128 stands for zero in the data rows.
Here are some points, one per row:
tensor([134,  88, 117, 109, 125, 100, 100, 143,  93, 110,  92, 158, 106, 106,  99, 162, 124, 187,  85,  56,  70, 227, 127, 191,  90,  84, 102, 135, 113,  97, 111,  76,  92, 104,  96, 113, 143, 138,  70,  47, 126])
tensor([186, 135, 148, 113, 101, 146, 154, 121, 146, 164, 143, 181, 138, 152, 144, 192, 137, 152, 160, 131, 188,  53, 173, 200, 201, 158,  98, 116, 167, 112, 138, 135, 156,  74, 141,  98, 138, 224, 152,  71, 172])
tensor([109, 170, 195, 176, 127,  52, 142,  93, 116, 117, 127,  95,  56, 102, 110, 116, 160, 177, 119, 138, 202, 175,  61, 206, 213, 148, 106, 189, 138, 166,  93, 167,  96, 173, 140, 131, 116,  97, 142, 109, 111])
tensor([127, 148, 185, 195, 162, 116, 104, 112,  95, 153, 147, 120, 121, 155,  29, 174, 119, 147,  91, 136, 130, 100, 125,  56,  79, 118,  26,  37, 100, 126, 145, 154,  67,  61,  96, 137, 118, 101, 117, 200, 155])
tensor([177, 188,  72,  83, 137, 101, 106, 116, 154, 123, 136, 121, 137, 162, 160,  64, 170,  57,  89,  61,  74,  82, 171, 148, 110, 152,  78,  80, 120,  75, 119, 149,  24, 158, 108, 120, 107,  93, 157,  64, 106])
tensor([126,  63, 106,  91, 210, 171, 108, 109, 164, 181, 145, 101, 144, 148, 142, 180, 140, 111, 105, 117, 122, 116,  90, 178,  88, 214, 151, 113, 118, 179, 145,  67, 176, 137, 108, 200,  67,  99, 101, 129, 169])
tensor([ 90,  60,  81, 142, 161, 122, 124, 128, 113, 148, 118, 142, 113,  94, 151, 116,  97, 148, 104, 196, 132,  85, 105, 102, 127,  96,  46, 121, 137,  67, 119, 150, 197, 242,  99,  46, 114,  48, 123,  81, 124])
tensor([ 73, 104, 168, 141, 172, 202,  89, 148,  99, 149, 172,  63, 134, 119, 189, 135, 107, 118, 147, 106, 151, 124, 144, 124, 112, 139, 167,  90, 159,  59, 159, 164,  97, 146, 144, 205, 153, 160,  41,  75, 125])
tensor([115, 155,  79,  41,  83, 118, 182, 159, 102, 119, 137,  97, 138,  23,  63, 154, 195,  89, 151, 110, 172,  75, 144,  53, 113, 125,  79, 103, 129, 154, 109, 119, 158,  95, 143, 147, 137, 117,  92,  77, 147])
tensor([190, 119,  45, 169, 126, 115, 123, 147, 190, 172, 167, 156, 138,  96, 160, 111, 153, 171, 104, 114, 158, 116, 116, 114,  90, 111, 182, 145, 163, 164, 177, 201, 112,  52, 170, 147, 187, 111, 195,  67, 142])
tensor([133,  98, 149, 158, 140, 168,  90,  90,  77,  86, 210, 153, 139, 149, 178, 123,  85,  91, 151,  53, 141, 133, 198, 106, 108, 135, 154, 167, 101, 193, 165, 120, 176, 160, 117, 106, 142,  87, 107, 114, 175])
tensor([174, 106,  99, 128, 122, 112,  70, 156,  83,  79, 127,  35, 123, 197, 142, 160, 151,  84, 132, 193, 141, 195, 145, 109, 179, 142, 143, 120,  34, 129, 169, 122, 155, 135, 193, 119, 133, 148, 170, 119, 141])
tensor([115,  88,  50,  92,  85,  82, 167, 140,  77, 124,  97, 123,  77, 186,  87, 108,  98, 138, 132,  36, 138,  54,  85, 148,  86,  86, 188,  96, 125, 142, 138, 155, 127, 154, 133,  95, 106, 133, 111, 133, 118])
tensor([119, 194, 131, 145, 171,  68, 130, 133, 133, 230, 129,  78, 236, 133, 131, 148,  41,  91, 165, 102, 123, 161,  87, 134, 160,  80, 164, 123, 118, 127,  97, 101, 177, 123,  98, 122, 118, 119, 106, 102, 115])
tensor([125, 161, 170, 136, 152, 161, 183, 126, 144,  35, 129,  97, 172, 118,  91, 144,  92, 180, 154, 145, 115, 103, 173, 148,  91, 170, 190, 138,  22, 101, 179, 128, 143, 164, 175, 126, 129, 115, 137, 102, 148])
tensor([128, 144, 136, 140, 157, 114, 132, 120, 110,  72,  21, 195, 223, 144, 206, 138, 171, 149, 129, 140, 184, 143, 109, 107, 128,  92, 157, 117, 104, 145,  94, 165, 169, 118,  79, 204,  49, 132, 131, 135,  90])
tensor([117, 112, 171, 174,  49, 125,  87, 113, 146, 126, 113, 158, 127, 123, 105, 209, 177,  20, 205, 117,  93,  87,  80, 180,  86, 102, 144, 183, 137,  47, 163, 123, 140, 123, 124, 132, 140,  61,  94, 177,  91])
tensor([ 75, 190, 172,  90, 156, 143, 108, 161, 130, 165, 103, 160, 141, 165, 129, 115, 170, 128, 131, 149,  92, 146, 135, 123,  79, 125,  94, 190, 199, 208, 150, 169, 100, 163, 193, 100, 125, 175, 168, 144, 196])
tensor([113, 159,  64, 137, 154, 128, 129,  91, 102,  76, 144, 176, 126, 145, 181, 132,  85,  99, 151, 161, 163, 149, 119, 130, 117, 175, 153,  98, 202,  93, 137,  44,  87, 135, 167, 113, 179,  98,  47, 164, 210])
tensor([ 63, 110,  81, 147, 196, 111, 156,  68,  87, 200, 126, 175, 117, 157, 161, 141, 144, 132, 176, 130,  75, 134, 206, 133, 124, 152, 148, 147,  58,  78, 118, 127, 164, 138, 166, 193, 209, 150, 151, 167, 145])
tensor([230, 136, 132, 174, 140, 164, 189, 154, 115, 141, 103,  95, 104,  93, 126,  90, 131, 128, 140, 168, 176, 148, 117, 159, 119,  79, 126, 213, 109, 102,  64, 133,  72, 173, 102, 155,  49, 169, 139, 191, 158])
tensor([130, 141, 132, 146, 131, 185, 120, 153, 163,  61, 175,  94, 143, 156, 152, 140, 160, 144, 133, 120,  95, 121,   0, 119, 117, 158, 152, 101,  69, 141,   0, 150, 143, 135, 133, 119, 202, 143, 151, 126, 157])
tensor([107, 107, 112, 127, 188,  97, 164, 121, 159,   0, 129,   0, 164, 143, 161, 154, 144, 152, 135, 124, 107, 114, 142, 153, 149,  82, 112, 159, 204, 131, 161, 117, 142,  98,  70, 126, 119, 143, 164, 174, 101])
tensor([139, 104, 131, 157,  93, 147, 125, 113, 194, 123, 113, 144, 160, 152,  40,   0, 165, 143, 126, 103,  85, 130, 139, 114, 218, 121, 114,  91, 155, 125, 158, 126, 150, 106, 149, 172, 134, 141, 102, 121, 191])
tensor([ 94, 116, 126, 187,  32, 150, 120, 109,  84, 131, 142, 108, 156, 129, 109,  15,  93, 110,  24, 152, 126, 156, 144, 207,  60, 164,  58, 127, 137, 129, 118, 106, 189,  63, 143, 137, 121, 176, 121, 140, 100])
tensor([109, 174,  95,  73, 127, 214, 109, 191, 114, 153, 145, 167, 161, 123,  80, 126, 136, 149,  85,  93, 143, 146, 154, 153, 208, 170, 148, 181, 147, 110, 140, 177, 102,  74, 127, 112, 125,  78, 174, 195, 128])
tensor([156,  97, 199,  18, 179,  80,  28,  68,  92, 122, 128, 148, 120,  60, 107,  90, 101, 126, 129, 161, 139, 117, 100, 147, 101,  91, 148, 106, 132, 113, 109, 111, 149, 119, 152,  86, 138, 136, 115, 194,  80])
tensor([ 98, 129,  47, 162, 116, 167,  72, 100, 135, 115, 102, 148,  81,  91, 113, 173,  66, 130, 187, 118,  86,  96, 128, 136, 161,  68,  76,  82, 123, 185, 109,  86, 116, 154, 163, 146,  78, 144, 156,  87,  60])
tensor([129, 113, 199, 109,  69, 127, 151, 134,  87, 143, 102, 118,  67,  83, 213, 141, 116, 135, 138, 108,  39, 135, 144, 117, 149, 102, 189,  41, 168, 113, 104, 101, 164,  84, 136, 102,  85,  56, 168, 159, 128])
tensor([143, 182, 128, 154, 120,  91, 127, 181, 174, 138, 152, 137,  61,  70, 152, 117, 168, 159, 169, 165, 114, 174, 105, 153, 129, 123, 150, 126,  73, 153, 183, 154, 175, 159,   7,  64,  84, 206, 120, 172, 113])
tensor([135, 136, 175, 175, 130, 114, 176, 168, 220, 133,  63, 115,  84,  89, 146, 128, 139, 112,  70, 138, 195, 162, 205, 168, 137,  98, 120, 122,  72, 184, 126, 132,  86, 178, 167,  89, 189, 138, 107, 189,  80])
tensor([110,  88, 151,  52,  36, 130, 156, 126, 138, 168, 173, 150, 173, 176, 120, 131, 125, 160, 130, 255, 117, 129, 158, 146, 140, 122, 158, 125, 138, 182, 135, 142,  28, 140,  85, 174, 155, 114, 137, 125, 136])
tensor([131, 143, 134,  12,  58, 117, 130,  99, 182, 128,  96, 120,  82, 159, 146, 131,  72, 143, 172,  98, 132, 131, 123,  27, 120, 151,  44, 181,  93, 106, 122, 151, 157,  51, 110, 147, 137, 105, 101, 140, 117])
tensor([185, 200, 146, 141, 132, 142, 141, 180, 121, 153, 165, 170, 117, 166, 141, 112, 153, 171,  37, 153,  99,  61, 119,  51, 179, 127, 129, 183, 163, 144, 170,  79, 148, 141, 154, 173, 162, 138, 103, 121,  87])
tensor([182,  95, 161, 122, 127, 144, 189, 158, 152, 152, 172, 175, 162, 159,  76, 154, 129, 143, 171,  80, 171, 227, 135,  77, 115, 171,  86,  88, 222, 125, 143, 144, 129, 204, 159, 129, 142, 150, 190, 163,  91])
tensor([101, 110, 116, 182, 139,  87,  88, 126, 135, 127,  87, 127,  65, 147,  76, 123, 133, 101, 153, 171, 140, 111, 178,  68,  88, 168, 202, 151, 184, 113,  64, 103, 143,  98,  90,  71,  94, 123, 106,  62,  81])
tensor([ 74,  74, 134, 139, 137, 129, 169,  81, 108, 131, 105, 144, 129,  67, 120, 104,  93,  63,  57, 120, 109, 121,  62,  54, 162, 135, 155, 151, 102, 118, 160,  88,  31, 105, 101,  79, 112, 171, 167,  98, 119])
There is one direction along which these points spread out most. Take the direction at right angles to it along which they spread out most. Go by this last direction. How many in every 100 of the points above lie lower along it than each point below? Answers are rounded to whole numbers. More than half of the points above lie lower than the first one.
tensor([134,  88, 117, 109, 125, 100, 100, 143,  93, 110,  92, 158, 106, 106,  99, 162, 124, 187,  85,  56,  70, 227, 127, 191,  90,  84, 102, 135, 113,  97, 111,  76,  92, 104,  96, 113, 143, 138,  70,  47, 126]) 73
tensor([ 74,  74, 134, 139, 137, 129, 169,  81, 108, 131, 105, 144, 129,  67, 120, 104,  93,  63,  57, 120, 109, 121,  62,  54, 162, 135, 155, 151, 102, 118, 160,  88,  31, 105, 101,  79, 112, 171, 167,  98, 119]) 59
tensor([186, 135, 148, 113, 101, 146, 154, 121, 146, 164, 143, 181, 138, 152, 144, 192, 137, 152, 160, 131, 188,  53, 173, 200, 201, 158,  98, 116, 167, 112, 138, 135, 156,  74, 141,  98, 138, 224, 152,  71, 172]) 16
tensor([115,  88,  50,  92,  85,  82, 167, 140,  77, 124,  97, 123,  77, 186,  87, 108,  98, 138, 132,  36, 138,  54,  85, 148,  86,  86, 188,  96, 125, 142, 138, 155, 127, 154, 133,  95, 106, 133, 111, 133, 118]) 54
tensor([127, 148, 185, 195, 162, 116, 104, 112,  95, 153, 147, 120, 121, 155,  29, 174, 119, 147,  91, 136, 130, 100, 125,  56,  79, 118,  26,  37, 100, 126, 145, 154,  67,  61,  96, 137, 118, 101, 117, 200, 155]) 43
tensor([117, 112, 171, 174,  49, 125,  87, 113, 146, 126, 113, 158, 127, 123, 105, 209, 177,  20, 205, 117,  93,  87,  80, 180,  86, 102, 144, 183, 137,  47, 163, 123, 140, 123, 124, 132, 140,  61,  94, 177,  91]) 62
tensor([113, 159,  64, 137, 154, 128, 129,  91, 102,  76, 144, 176, 126, 145, 181, 132,  85,  99, 151, 161, 163, 149, 119, 130, 117, 175, 153,  98, 202,  93, 137,  44,  87, 135, 167, 113, 179,  98,  47, 164, 210]) 5
tensor([119, 194, 131, 145, 171,  68, 130, 133, 133, 230, 129,  78, 236, 133, 131, 148,  41,  91, 165, 102, 123, 161,  87, 134, 160,  80, 164, 123, 118, 127,  97, 101, 177, 123,  98, 122, 118, 119, 106, 102, 115]) 68
tensor([ 90,  60,  81, 142, 161, 122, 124, 128, 113, 148, 118, 142, 113,  94, 151, 116,  97, 148, 104, 196, 132,  85, 105, 102, 127,  96,  46, 121, 137,  67, 119, 150, 197, 242,  99,  46, 114,  48, 123,  81, 124]) 78
tensor([143, 182, 128, 154, 120,  91, 127, 181, 174, 138, 152, 137,  61,  70, 152, 117, 168, 159, 169, 165, 114, 174, 105, 153, 129, 123, 150, 126,  73, 153, 183, 154, 175, 159,   7,  64,  84, 206, 120, 172, 113]) 97
tensor([115, 155,  79,  41,  83, 118, 182, 159, 102, 119, 137,  97, 138,  23,  63, 154, 195,  89, 151, 110, 172,  75, 144,  53, 113, 125,  79, 103, 129, 154, 109, 119, 158,  95, 143, 147, 137, 117,  92,  77, 147]) 32
tensor([133,  98, 149, 158, 140, 168,  90,  90,  77,  86, 210, 153, 139, 149, 178, 123,  85,  91, 151,  53, 141, 133, 198, 106, 108, 135, 154, 167, 101, 193, 165, 120, 176, 160, 117, 106, 142,  87, 107, 114, 175]) 22
tensor([182,  95, 161, 122, 127, 144, 189, 158, 152, 152, 172, 175, 162, 159,  76, 154, 129, 143, 171,  80, 171, 227, 135,  77, 115, 171,  86,  88, 222, 125, 143, 144, 129, 204, 159, 129, 142, 150, 190, 163,  91]) 35
tensor([190, 119,  45, 169, 126, 115, 123, 147, 190, 172, 167, 156, 138,  96, 160, 111, 153, 171, 104, 114, 158, 116, 116, 114,  90, 111, 182, 145, 163, 164, 177, 201, 112,  52, 170, 147, 187, 111, 195,  67, 142]) 0
